(in the rows, 128 means zero)
Rotation paths and how fast each direction turns (degrees each step):
Each turn is a multiple of 5 degrees from 10 to 175, or 0.
Each row of a path follows its step; steps can be skipped.
path 1
step 0: [116 118 127 121 130 125 126 135 125 132 121 131 121 129 130 132 125 134
 129 132 131 134 118 128 119 123 127 124 130 128 137 124 136]
step 1: [133 132 134 137 123 123 131 122 136 131 125 123 124 134 131 125 132 128
 133 124 128 118 127 126 114 130 129 135 133 122 129 132 135]
step 2: [126 122 134 121 126 122 120 135 124 126 128 127 123 139 127 122 126 115
 125 133 119 129 121 129 132 125 123 131 127 127 135 121 128]
step 3: [126 128 129 125 128 119 131 121 128 136 120 129 125 128 128 137 131 129
 123 116 123 123 136 121 125 120 130 125 125 126 129 125 137]
step 4: [121 128 127 128 120 124 129 128 128 122 133 123 121 120 128 118 123 126
 136 125 126 132 124 130 120 125 117 124 126 121 137 127 132]
step 5: [122 136 135 133 136 119 127 137 130 134 132 128 123 131 129 130 142 129
 119 125 124 122 127 132 123 125 125 135 129 131 130 131 132]
step 6: [123 129 130 120 124 131 126 132 118 131 122 124 130 125 124 119 124 118
 134 121 131 115 127 125 127 129 133 130 129 123 136 119 133]
step 7: [130 118 132 137 128 118 130 132 132 121 133 132 128 123 129 135 130 127
 120 122 121 129 133 133 126 127 132 129 124 118 138 129 134]
step 8: [124 124 141 121 129 125 129 128 125 131 129 126 122 121 126 123 131 127
 137 121 129 129 125 124 122 128 126 123 137 140 139 129 124]
step 9: [128 129 121 137 130 121 121 133 135 126 125 124 130 130 120 133 137 122
 125 127 135 119 129 126 119 131 121 128 129 121 134 122 127]
Speeds:
[126 127 130 126 132 129 127 126 127 130 131 130 126 130 127 129 131 131
 130 127 127 129 128 127 127 131 131 128 126 129 127 126 131] => 145
path 2
step 0: [119 127 126 126 127 130 126 129 120 119 128 135 135 118 124 132 125 129
 122 120 124 126 132 114 126 127 122 133 132 131 134 123 126]
step 1: [122 124 120 120 130 125 133 125 128 117 138 134 132 122 134 123 121 131
 122 126 122 128 131 130 126 119 125 124 120 120 132 129 126]
step 2: [128 124 120 130 136 131 127 129 126 126 144 127 128 128 124 123 126 123
 132 138 132 130 137 125 131 123 125 127 126 127 138 124 117]
step 3: [119 123 125 134 127 129 122 136 123 124 130 128 127 126 128 126 130 130
 121 132 138 127 140 131 122 130 121 141 126 124 128 129 121]
step 4: [128 130 121 123 123 124 123 126 123 124 134 123 133 127 127 133 131 131
 116 126 120 121 133 117 130 127 120 140 129 125 128 127 125]
step 5: [128 123 122 125 132 128 128 126 131 120 137 132 134 133 130 137 119 121
 121 126 120 130 125 135 127 124 119 130 127 122 133 136 122]
step 6: [123 120 126 126 138 134 122 124 123 128 139 126 131 120 119 128 120 123
 122 131 136 127 131 129 135 130 127 127 130 133 133 132 122]
step 7: [125 126 129 122 134 123 122 129 125 125 131 128 127 119 124 126 126 135
 128 123 132 120 142 132 118 135 122 134 122 125 129 132 120]
step 8: [131 138 123 123 132 119 129 131 119 119 139 123 132 134 125 128 126 138
 123 131 123 130 131 123 127 132 124 135 127 130 130 132 123]
step 9: [120 124 125 126 128 130 126 131 121 118 133 132 131 132 124 135 123 123
 130 131 127 135 117 124 123 132 123 134 126 121 134 133 117]
Speeds:
[129 125 127 126 127 129 128 122 130 127 129 130 129 127 130 129 125 130
 129 126 129 131 125 128 129 127 129 129 131 128 127 126 127] => 80
[132 130 130 124 126 125 129 125 129 128 130 126 128 128 130 128 129 129
 127 130 123 128 131 129 125 125 128 126 128 128 128 128 127] => 110
[128 126 131 124 130 131 130 128 129 128 127 128 126 129 126 126 130 123
 129 131 130 130 129 129 130 127 127 128 128 128 126 129 125] => 95
path 3
step 0: [132 127 122 122 134 134 130 127 129 126 122 119 125 135 121 123 130 143
 129 125 133 128 140 118 132 137 128 126 119 129 127 131 130]
step 1: [121 128 117 134 120 128 126 130 122 126 121 134 133 131 123 123 131 131
 132 135 127 127 111 120 133 125 128 126 123 121 120 133 133]
step 2: [132 130 130 132 124 136 130 122 123 128 125 126 130 124 125 120 126 133
 115 116 114 123 125 136 134 130 124 135 120 130 132 128 128]
step 3: [127 128 120 129 131 122 133 135 126 129 129 134 133 126 138 115 127 127
 136 133 126 129 138 127 127 134 112 132 126 124 130 129 136]
step 4: [127 123 130 129 129 129 140 121 131 120 119 120 132 116 130 140 131 139
 126 129 125 132 130 116 132 131 124 128 125 126 123 131 130]
step 5: [119 127 122 133 135 141 131 130 128 128 127 142 123 128 126 118 128 134
 124 133 126 130 132 121 132 129 140 124 119 126 127 131 130]
step 6: [138 128 123 135 131 127 128 125 127 126 113 121 134 122 128 116 128 122
 127 131 123 125 116 130 126 130 128 127 122 131 122 118 131]
step 7: [129 126 123 126 126 135 122 126 119 122 132 129 130 123 133 123 142 140
 125 129 120 127 136 135 123 131 115 120 127 125 129 127 124]
step 8: [126 133 125 123 130 121 133 125 135 133 121 126 121 129 123 124 133 132
 137 122 122 132 134 116 136 133 120 124 125 125 120 125 139]
step 9: [132 119 124 130 124 134 136 126 123 131 128 131 131 124 124 126 122 140
 123 134 134 126 123 129 137 122 125 124 119 128 117 139 129]
Speeds:
[126 129 131 127 127 128 129 126 128 125 131 126 130 128 125 125 128 124
 127 129 127 129 131 128 126 127 123 128 128 128 128 125 128] => 85
[126 128 129 126 125 132 130 129 131 127 130 128 128 128 126 126 126 126
 128 130 128 125 124 127 131 130 131 126 128 128 126 129 127] => 90
[130 125 129 128 133 130 125 127 129 125 126 128 125 128 129 128 130 126
 129 130 126 129 129 130 128 128 130 124 129 128 125 125 128] => 45
path 4
step 0: [132 132 124 127 123 125 122 114 125 134 125 125 132 122 132 124 118 128
 127 123 135 129 127 131 136 130 123 113 123 130 127 132 130]
step 1: [126 132 124 140 126 126 126 127 122 121 138 115 127 128 125 119 131 123
 120 125 132 122 123 129 134 123 119 133 130 133 128 130 126]
step 2: [137 121 126 131 126 120 124 133 115 140 131 121 121 133 125 128 130 129
 128 133 132 129 128 132 133 134 135 119 127 131 135 130 124]
step 3: [127 125 126 120 137 132 137 128 125 130 130 114 127 118 121 123 127 122
 122 131 136 127 136 129 131 132 131 137 135 129 127 127 126]
step 4: [121 124 124 122 129 125 130 127 134 137 126 120 132 140 128 129 124 128
 125 126 138 126 133 124 124 130 124 115 128 126 129 130 116]
step 5: [135 137 119 133 133 128 136 128 131 129 127 125 133 119 130 130 130 117
 131 128 130 122 134 131 126 120 121 127 131 129 136 140 124]
step 6: [117 131 124 132 133 113 121 132 121 126 126 125 130 128 117 125 123 127
 134 120 127 127 132 132 124 131 127 118 124 132 136 129 128]
step 7: [128 131 133 132 126 130 133 137 119 137 126 126 131 118 127 128 132 123
 125 116 132 129 127 130 135 122 123 131 132 134 135 118 123]
step 8: [128 120 125 129 125 125 122 131 123 137 130 120 128 123 129 127 115 131
 125 129 128 132 140 133 125 128 117 123 124 123 125 120 130]
step 9: [128 129 132 137 130 131 137 131 124 126 130 120 129 130 130 123 128 118
 123 136 132 134 132 123 120 122 124 133 120 136 127 125 116]
Speeds:
[127 128 129 128 126 127 130 131 128 125 125 131 131 126 128 126 125 127
 129 127 129 127 126 131 126 128 126 126 130 125 131 127 129] => 45
[127 132 128 129 130 127 131 124 131 127 125 129 130 129 129 128 129 131
 129 128 127 127 129 127 128 127 127 125 128 131 127 132 128] => 65
